One turning vector, and how many steps it has turned:
The counts run from 0 to 407.
[ 17 -48  -1  22   2 -21   8  21   8  31 -13 -42 -12   1  -3   2 -27  -5
  19   1 -19  -3  21 -13  41   1   3   9  11   2 -10  -2   5  -3 -13  45] -> 290
[ 23  11 -12  25  -8 -18  17  23 -16  48  19 -40 -16 -10   6  -6  -6   2
   5  16  26  -3 -17   4  10  17 -17  -6  30 -12  24  -6  -4   0 -43   4] -> 224
[ 33  -8  11  23   6 -28  -4  22  -9  42   2 -33  -4   9  14 -29 -14   4
  22   7   9 -16  18  -3   0 -18 -24 -20  21 -20   2  33  -5  15 -31 -16] -> 23
[ 26   2 -10   6  16 -24  -8  23 -15  17 -11 -33 -25  20  26   0 -13  11
  20   5  -8  -9  14  -7   1  -7 -11  -6  14   8  -8  24 -38 -11 -62   8] -> 352
[ 31 -15  -8  20  10 -36 -11  17   0  34   7 -34  -3  22   9  18 -42 -14
  33  -3 -12 -16  27 -25   9  11  -8  17  15  22  22   1  -1 -18 -25   9] -> 0
[  4  11   5   8  16 -30   3 -12  -2  22 -25 -35 -23   8   3 -18  -4  20
  29   7 -21 -16   2 -13  27 -26 -19 -14  35  24  35  22  -6  12 -25  18] -> 79
[ 14  -8 -14  26  11  -3   2  13  28  30  -6 -39 -16   6 -13 -26 -11   6
  41   3 -18 -13  24 -25  24 -16 -19  13  28   1  11  10  15  10 -13  41] -> 371
[ 31   3  12   2  -7 -29 -17  29   6  48  -8 -12 -21 -40  14 -18 -34  16
   2  15 -17  10  17 -24  20   3 -15  20  15  20   1 -21  10  -2 -23  -6] -> 319
[ 14  -7  -9  15  20 -22  11   0  20  22 -15 -46 -42  14  17 -14 -15   6
  37  13 -25  -7   8  -7  15 -17 -22  -9  22  33  10  16  -3  -8 -11  42] -> 116
[ 20 -20  -4  10   2 -20  17  21  -5  59  -6 -34 -17   3   7   2   1   4
   8  -6  12 -20  14   6  23  13  -1  -2  22 -16 -26  12 -20  -3 -41  45] -> 15
[ 25 -22  31  13 -37 -19  17  23  -4  62   6 -42   2 -20  12   6 -24 -10
  -8   1  -2 -16 -21   6   4   0 -14   9  11  -7 -13  -8  15  -2 -18  -4] -> 284
[ 20  22  20  20 -25 -19  13  15  -5  34 -25 -35 -38 -18  22 -24   1  23
   6  27 -10  -2 -30  13   9 -15 -21 -24  10  17 -12   9 -11  10  -8  20] -> 205
[ 28  14  -7  24  -6 -27  -4  44  -1  42  11  -4 -41 -15  -1 -19 -19  11
  10   7   7  12   7 -17  17   2 -31   9  14  -1  12  -2   0  -4 -51  18] -> 7
[ 19 -14 -16  12   5 -33  17  -1 -20  28 -11 -42 -26  15  18  23 -23   5
   4 -13 -15 -13 -16  19  18 -13 -13  -3  23  35  10   2 -16 -19 -28  14] -> 308
[ 35 -28 -13   4  -7 -19  20   6 -16  29  -7 -54 -11   4  14  29 -38  -3
   4 -23 -15 -27  -2  19  18  -5 -14   8  19  22 -15  -6   1 -21 -27   3] -> 54
[ 24  10  -2  25  -6 -21 -14  28  -9  29 -18 -35  -4  -6 -11 -27 -16  16
  24  16 -15   4  18 -25   6   5   2  -6  23  -5  13  23 -18  26 -43  26] -> 178
[ 26   5  22  12 -39 -11   8  17 -16  57 -18 -42  -2 -13  11   1  -4  11
  -8  22  -5  -4 -16  10 -10  11 -15  -4  12 -11 -31   0 -12  -4 -35  -6] -> 322
[ 23   2  28  18   1  -5  18 -10   5  42 -31 -45 -18   8  19   3   8   8
  27   2 -13 -33  -9   5  -4 -17  -7 -26  32  19  -3  17 -10  15   4  37] -> 250
[ 40  -5   5   3  16  -8  -2  -3  -8  23 -18 -43  -2   7  24  16 -30   1
  24 -16 -27 -25  15 -17  -9 -11 -19   5  38  41   1  -9  -7 -13 -29 -14] -> 137
[ 29 -12  15  33  -5 -23 -11  11  -7  22  -4 -30  -2  38   9   5 -36 -12
  39  -9 -37 -10   6 -15  -2 -14 -33   4   6  18   7   2   6 -10 -34  -5] -> 255
[ 20  -2  33  -8   6  -3 -12  -1  13  52 -28 -32   2 -12  12   0 -12   7
  29 -15 -16 -36  25 -26   4 -11 -12  16  34  12   3   7   7  14 -12  12] -> 20
[ 29 -30  -9  27  19 -35  -1  15   4  24   3 -32 -17  13  11   0 -31 -10
  30   2  -2 -18  25 -21  23  -8 -11  -7  18   4  12   5  -3   1 -14  28] -> 253
[ 20   7  -8  22  -2 -16  -5  24   3  43 -34 -41  -2  -3 -10  -2   1  21
  26   6  -5 -22  21 -12  18  16  11   7  21  -2  -1  25 -22  12 -30  42] -> 96
[ 18   5  14  18 -27 -13  16  17   0  35 -22 -24 -35 -29  16 -21   6  28
   9  24  -7   2 -21   8  27  -5 -15 -20  13  18   1   0  -3  12 -17  49] -> 206
[ 16  32  17   3 -18 -14  10  10  -5  34 -12 -42 -27 -31  22 -10  -9  13
  10  29  -7 -10 -30   0  -6   0 -19  -8  26  20  27   9  -5  13 -24  12] -> 86
[ 23  10  -3  -4   3   0  -2  20   0  11 -22 -35 -28 -30  12 -16 -13  28
  19   8 -25   2  -2  -5  26 -15 -31  13  29  22   5  -7   3  -9 -44   7] -> 317
[ 24  35  16  13   2 -24 -15  -2  -4  55 -10 -15 -10 -27  15 -13 -16  10
   5  17  -3  -6  -2 -25  -7  -3 -12  -7  40  27  30 -15   5  18  -9 -16] -> 221
[ 12  -7  15  18   1 -30  -8  20  25  27  -8 -21 -23   9  -1  -1 -24   2
  43   1 -30   1  23 -42  27  -2 -25  27   8  12  17  -2  13  -2 -15  31] -> 118
[ 30  -1  28  18  -9  -5 -10  -3  -6  18 -12 -43   5  16  17   2 -30 -11
  37   3 -38 -16  -4 -20 -16 -19 -32   0  22  24  15  -4   1  -4 -33 -13] -> 256
[ 20  17  -4  12  -6 -23  -7  22  12  59 -31 -34 -16 -16   4  -4  -3  20
  15   9 -14 -18  12 -12   8  12  19   2  18  10  -4  22 -28  14  -8  35] -> 95
[ 12 -20  22  12 -12 -26   5  -7 -29  38  -4 -11 -13   6  11   0 -21   4
  10   7 -20  13 -23 -12  18  -8 -37  -6  23  13   7 -31   4  -6 -66 -13] -> 300
[  6   1  15  14  -7 -29   6   5  -4  51 -19 -63  -1  24  -4   6 -17   3
  20   7  -8 -29  10   7   2  -4 -14   8  13 -14  11  44  -8   0 -24  -9] -> 195
[ 17  30  -6  -3  14 -11   2  22  13  30   1 -30 -31 -34  13 -30 -13   6
  13  26  -3   6  14 -26 -13  -2 -12  -4  29  14  26  13 -15  10 -33  23] -> 5
[ 21   1  44   5 -18 -23 -18  28   1  57  -4 -20  -2  -1  10  -6 -13   8
  15  11  -6  -4  17 -21  -4   4 -28  14   3 -19 -12   9   1  -4 -48 -15] -> 239
[ 13   0  44  -3 -16  -9  -5  20  -8  54  -6 -36  -7  -8  21  -8  -4   8
   9  17   2  -5   0  -4 -14   0 -28  -5  13 -21 -14  16 -11  -7 -51 -22] -> 240
[ 21  -2  29   2  11  -6 -12  -7   9  44 -39 -30  -9   4  12  11  -6  19
  32 -19 -35 -34  12 -18   8 -24 -22  20  29  30 -12  -1   9   4 -10   4] -> 19
[ 19   7  16  -6  -4 -29  -6  19   7  40 -13 -50  -3 -19   0  13 -35  -4
  17   7 -14 -28  15 -28   3  13  14  30  21   9  24  19  -9   8 -12  13] -> 312
[ 20   9  13   0  -2  -1   3  13 -14  30  -5 -48  -8  -5  13 -13  -9  15
  12   0   3 -21 -10   7  -6 -26 -33  -9  31 -13   5  32  -1   8 -52 -27] -> 278
